The rows of R fall into several groups, and each row is roughly a mix of its group's hidden directions; some rows fit no group.
R (146 x 11):
[[ -3  17  11  -2  -1  10  20  11 -18  24  -4]
 [ 13  25   5 -20   4  10  13  -1  11  10  15]
 [ 10  21 -13  17  -2  -6   2  15 -17   3  20]
 [  6 -13 -26 -16  16  12  -2   7  12  13  -6]
 [ -2  -9 -24   3 -13  28  -8   6 -11   9  -4]
 [  3  -6  15  -1  -7  -7  17 -28  -7 -10  19]
 [ -8  -7  18 -22  10 -15  18   3  -2 -18  -7]
 [-17  -7  20 -14   3   1 -11  -8 -16   1  23]
 [  6   4  17  14 -22   1   4  -7  15 -24   2]
 [-21  10  -6  23  -7   7  26   5  -6  -3  -3]
 [-30 -10  10  -4 -19  -6   8  -4  -7   4  17]
 [ 12  -5  14 -18 -14  -7  30   0  -1  -5  -8]
 [-29  -2   7  -1 -19 -16   8   4   2  17  -7]
 [ 12  -2  13   1  -4  -3   3   8   3  33 -20]
 [ 25  -2  12   7   4   4   0 -10  -5 -15  27]
 [ -2  -3  18   3 -11   9 -30   8  10 -10  14]
 [ -1 -13  -6   9  24  -2   7   6 -17  25   9]
 [ 16   8  -2  18   9 -16  -1  17   2  26   1]
 [ -2  15  -3   0   0   3 -21 -24 -13   5  22]
 [ -5   7 -10  17 -17  -7 -18   6  -8 -22  14]
 [ -4  -4   1  15  -9  18  25  -6  -2  -9  23]
 [ 13  14 -29  -7  -1   4  -6 -13   3 -17  12]
 [  8 -29  11 -12  13  15  -4 -17   3  -7  -3]
 [ 14   3   2   9 -10  -3  24  -4 -26   2  15]
 [  3  -6  -3   9  38   0  -5 -14   9  -5  -3]
 [  2 -11  -7   2  -1 -22 -12 -13   9  29  -4]
 [-25  -1   4 -12 -18  13   1   2  -3 -25  -1]
 [ 12   0 -23  15 -12 -12 -14  -3 -11 -13 -17]
 [-16 -21   6   9   3 -26  -4 -10   5  17   3]
 [  8  13 -20  -1   0  10  -6  -1   3  21 -27]
 [-30 -12  13   9  11   2  11   2  -1   0 -21]
 [ 10 -26   5 -15 -13   8   9   6   1 -15  19]
 [ -8 -22  12   2  14  -2   3  -4   0  -6  31]
 [-10 -10   2 -20  15 -18 -19  -4 -14   1 -14]
 [-21  -5  22 -13   0   3  24   3 -13  -1  -5]
 [  9 -23 -12  22  16 -11  -9   4  14   5  -1]
 [-11  -5  18  -2  12  12  15   7  15  24  10]
 [-16 -21  22  -5  15  -8   1   1  15   7  13]
 [  6  16 -14  -6  24   3   7  -6  -3 -18  20]
 [ -4  -3 -25   7   9   1 -14  -8  -2  14 -27]
 [  4  -3  -7  17   6  -3  21  26  13  -3 -13]
 [ -9   3  -4   6 -14 -10  -6 -10  -2  13 -35]
 [ 24   1   1  -1   4 -16   9  -1   7   3 -31]
 [ 24  -4  10  -4  10 -13 -16  24   8   8   6]
 [ -4  13  11  -7  -7 -26   9  13  12 -22   1]
 [-22 -17  29   0  -4   9  -1   6  -6   7 -10]
 [ -1  22  -3  11  19  -9  14 -22  -7 -12  -4]
 [ 26   9 -16   0   6 -18  -6  10  11  16   8]
 [-11   5 -26 -21  -1  11  12  14   6   9  11]
 [-13  18  -2   4  -5  -6  -1  18   8   9 -30]
 [  0 -12 -17  26  -6  14  -7   7 -19  13   2]
 [ -4  16   7  16 -27  10  -7 -10 -14  -7  10]
 [ 13 -10  -3  -4  33  -2   6  11  19  -7   0]
 [-30 -15 -12   6  -4  -2 -23  -1  -5   3  -8]
 [ 10  -5 -23   7  17  -1   9   5  -8  17 -22]
 [ -7   7  13  -6 -24  -5  10  -3  -7 -10 -28]
 [  0  16  17   1  -4   2   6 -26  17  -7  19]
 [ -7   0  -3 -18  14 -13  -4  -4 -31 -16   3]
 [  9   9 -10  -6   6  13  19  21  -3  -5  24]
 [-16 -20 -19   7  10   3  -9  -2  -4  24  10]
 [ 32  18  -6  -2  14   5 -11  -6   7   4 -10]
 [ -6  -1  12   6 -13 -19   6  -7  -4  -5 -33]
 [  2  10 -16   3   8  17  -9  24  -9   9 -20]
 [ 14  -5  15  -5  -3  24  13   4  -9   2 -25]
 [ -1  -2  28 -28   2   3   6   9   8   8  10]
 [-14   4  16   3  12  17 -26  -1   6 -16 -10]
 [ 10 -12  -9  -5 -16  12  -8  17  13 -13 -23]
 [ 18  25  -5  15 -17   7 -18  -5   6   2   1]
 [  3  19   3 -33  -3  12  -7  -6   5   8 -12]
 [-18  -5  11   7  -8   1  14   1 -17 -25  16]
 [ -1  -1  -1 -24   7   5  30   6   4 -16  -7]
 [  7   7  -7   2   3 -22   7  14  12  20 -23]
 [ 25   5  -2 -13  14  -7  17  15   6  -4 -18]
 [-19  16   3 -11  -2  -7 -13  -6  -6  30   3]
 [ -1  19  -3  27  14   1 -14  13 -12   2 -12]
 [ -7  38  -9   0   9   2  12   3  -7  -6  -9]
 [  9   9  -8  -3  -6  -4  25  10  -3   6 -29]
 [-13   5 -11   0   0 -18 -17  12  15  26  -1]
 [ 11 -14   2  11  -8  -4  25  14 -22   5  10]
 [ -2 -19   3  -6 -16  -1   9 -30 -14   4  -6]
 [ -3   8 -11   0  -4  -7  -1   4   9  26 -30]
 [  9  -9  -2   7  25 -22  -1  17  -6  11 -14]
 [-10  16   8  12 -18  -4 -19  -7  -9 -21   8]
 [  6   0  13  -6 -16  -9  24   5 -10 -23  12]
 [ -6  -5  15 -18   8  14   2   9  12 -28   6]
 [ -1  12  -9   9  25 -16  16   5   3  12 -18]
 [ 16  29  -3   4 -19   0 -17 -11   9  -1  -3]
 [  9   2  13 -17 -10  13  23   4  -7 -21   7]
 [ 11  11   7  27   2   7   6  -7 -26   2  10]
 [ -6  12   1  -8  12  12 -10 -21  14  -9  25]
 [  2  16 -31  13   0   3 -12   4  -5  16  -6]
 [  2  20  -4   1  12  27 -13  14   5 -13 -11]
 [ 20  -1 -12   6   8  14   7  29 -14  -4  -1]
 [-16  13  -6 -18 -12  17 -10  21   5   2 -12]
 [ 21   2   7  27  -6  22   6 -10  -9  -4   0]
 [ 10   9   3 -14 -22   9  -9   8   1 -21 -21]
 [-13 -16  15 -14 -20 -12  18  -9  -2   8   9]
 [ -8  -6  -3  -5  -7   9  35  11   2  13 -14]
 [ -7 -20  -2  27   9  -9 -20  10   2  -9   3]
 [  9  11 -11 -19 -17  21  -2  18  -3  -8  10]
 [ 21 -23  -3  -6  12   0  18   0   9   1 -19]
 [  5   0  33   9 -11   4   8  -4 -13  -9 -17]
 [-15 -29   0   9  15 -21  -8   0   5   7  -1]
 [ -9  -8  22 -16   1  -6  29  -7   4  -5   7]
 [ 10 -15 -26  -8  18  -9 -14   9  12  -2  -7]
 [  2 -21  -6   9  14 -15 -18 -15  13 -13   7]
 [ 21  -4  10 -12  15   0  26  14   7  -8   3]
 [  5   6  12  -4  17 -29  11   4  14 -14   3]
 [  7  11  20   3   1  -6  29   2 -15  12  11]
 [ 33  13   1  -6   9   6  -5   2   7  -2  22]
 [-16  -6   0   4  -1  20 -16 -12 -10 -10  26]
 [-11  -1  30  -6  -6 -11  15  -5   7 -10  18]
 [  0  10 -11 -23 -24  -6   1 -10  11  17   8]
 [  5  -1   7  25  23 -18   2  -6 -14   9  10]
 [-13  -2   9  18   4 -32  14  -3   4   9   0]
 [ -2   1 -16  16 -11  -9 -14 -14 -28  -3  -7]
 [  8  -5 -10   5  10  10  33   4 -17  -7  -8]
 [ -8  23  -3  22  19  -5   2  14  -7 -11 -11]
 [ -9  10 -18   2  -7  29   6   2 -19  -6  10]
 [-18  -1  24   2 -19   3  -1 -12  -4  14 -17]
 [-14 -17  20 -10  -4 -11  10  -1   4   0  26]
 [  4   3   3 -19  15  11 -12 -14 -11  23 -14]
 [-10  21 -13 -12 -25  14 -10  13  -4   2  -3]
 [-20 -15  12   2 -24  -1  10  10 -15  10  -9]
 [ 14  12  -1  14  -1 -16  25  13 -11   1  16]
 [ -1 -12 -19  14  -6 -31  -1 -11  11  -3   6]
 [ 10 -24  -7 -20   3   1  16  14   7  12 -13]
 [ -9  17 -15   8  19   2  -8   3  -1   8 -28]
 [ 11   3   8   9  -3 -11 -24 -14 -16  18 -14]
 [ -2  15 -11   1  14  25 -24   8   9   5  -4]
 [  5   2 -20  26 -10 -21   2   8  -7 -10  11]
 [  5 -22 -11   3   9  -6 -27 -10   9 -14  -7]
 [ 10 -25 -14   4  10  -8   3  15   9 -10 -20]
 [ 13  24  -2  -3   5  -7 -11   4 -30   0  -7]
 [  9   9  24  19   1 -11 -13  19   3  13  -3]
 [  2  19 -10 -13   7   2  16   2 -16 -13  24]
 [-19 -17 -11 -17   0  -5   8  -5  10  12 -23]
 [  4   8   1  14 -31  -3 -13  -2  -3  17 -15]
 [-21   5  -9  -2 -28  -4   1  10  -7  18 -11]
 [ -5  -1  -2  15  11 -27  13   7   5 -11  21]
 [ -1   5  -8   7   3  -5  24   7 -31  11  -7]
 [-21  -5  -2  -9  -2 -25 -18   5 -19  -6  -2]
 [-11  11   5  21  -7  -5  13   9 -20 -22   6]
 [ 13  13  13 -13  -6  10 -11  -1 -15   2 -28]
 [-17  -7  29  -4  -7   6 -11 -14  12  12  -6]
 [-20  17   4   1  -9   2 -16   9  10   7 -26]]

In each list below, three rows fit none of the groups, and each other row fits one group, some only roughly. Which are they? Name them in the order they come.
  K_414: [-22  10  19  13 -17   5  -8  15 -14  -1  -2]
  K_726: [ 14  -1   6  31  -7  -1   7  -4  14 -18  10]
  K_454: [ -5  -6   2  13  18  -2  29  10  -9   8 -17]
  K_228: [-19  -5  19 -12  17 -25   7  -8  -1   2   2]
  K_666: [ 11  -2 -16  -3   7 -32   0  -4  16   2 -15]
  K_866: [ -7  -2  10   9 -17 -25   4  19  10  12  14]
  K_365: [-20  10   1 -10 -16   5 -29  10  -7   9  -1]
  K_81: [14  7  4  5 -8 23  2 14 13 -8 25]
  K_967: [  8 -12  -9 -27  15  13  15  -6   8 -15  -1]
  K_853: [  9  19  29  12   2  -8  14 -11  -6  -7  -2]
  K_326: [ 12  -9 -30 -15 -16  -2  -5   2  -4 -11  12]
 -> K_666, K_365, K_81
  K_553: [ 14  -3   8   1  21   9 -15 -29   7   4   1]
  K_758: [-16  -2  17  -1  11   7  -8 -24 -10  19  12]
  K_5: [  7  -6 -16 -18  26  14 -15   2  -2  -3  12]
  K_6: [-15  11  17  -3  -9  15  17 -12  14  19  -1]
  K_114: [ -7   7 -15   8 -25   8 -19  -3   0  -3  22]
  K_810: [ 18  -6 -17   6   5 -22  15  13 -18   1   0]
  K_708: [ 17 -17 -25   5  11  -4  -3  -3 -14  16 -11]
  K_985: [ 10  17   3  17 -16 -14 -25   2 -11   2   7]
  K_940: [  9   9  16  -2  -7  13  21 -15  -9  18 -16]
  K_137: [ 23  -2 -11   5   9 -10 -21  13  15 -15   4]
  K_569: [-13  -5 -10  -4 -20  -7 -11 -30   1  12  -1]
 -> K_5, K_810, K_940
  K_370: [ 24 -11  12  20  19   1  -4 -10  -5  -2 -14]
  K_522: [ 23  -8   7   5  16   0 -26   1  -5 -10 -15]
  K_580: [-20 -30   4  -7   7   9  11  12   8  10   4]
  K_682: [ -3  13  -2 -19  -5  -6  -8  -1  31  16  -5]
  K_235: [ 22 -30 -11   2  14   0   5  15   1   0  -3]
  K_385: [  2  -9  10 -22  -8   8  -9 -14  11 -26  -8]
  K_156: [ -6   4 -14 -17  -7 -22   2  -8  -1  28   2]
  K_515: [ 16  10  10 -16  16  11   7  -2 -14  -9  22]
  K_351: [ -1  16 -11  -6 -21  12  25  -2  10  -8 -13]
  K_890: [ -7   1   4  -4  10 -16  20  23  19  15  -2]
  K_927: [-3 -9  0 -7  1  1 20 13 -3  1 35]
 -> K_522, K_156, K_515
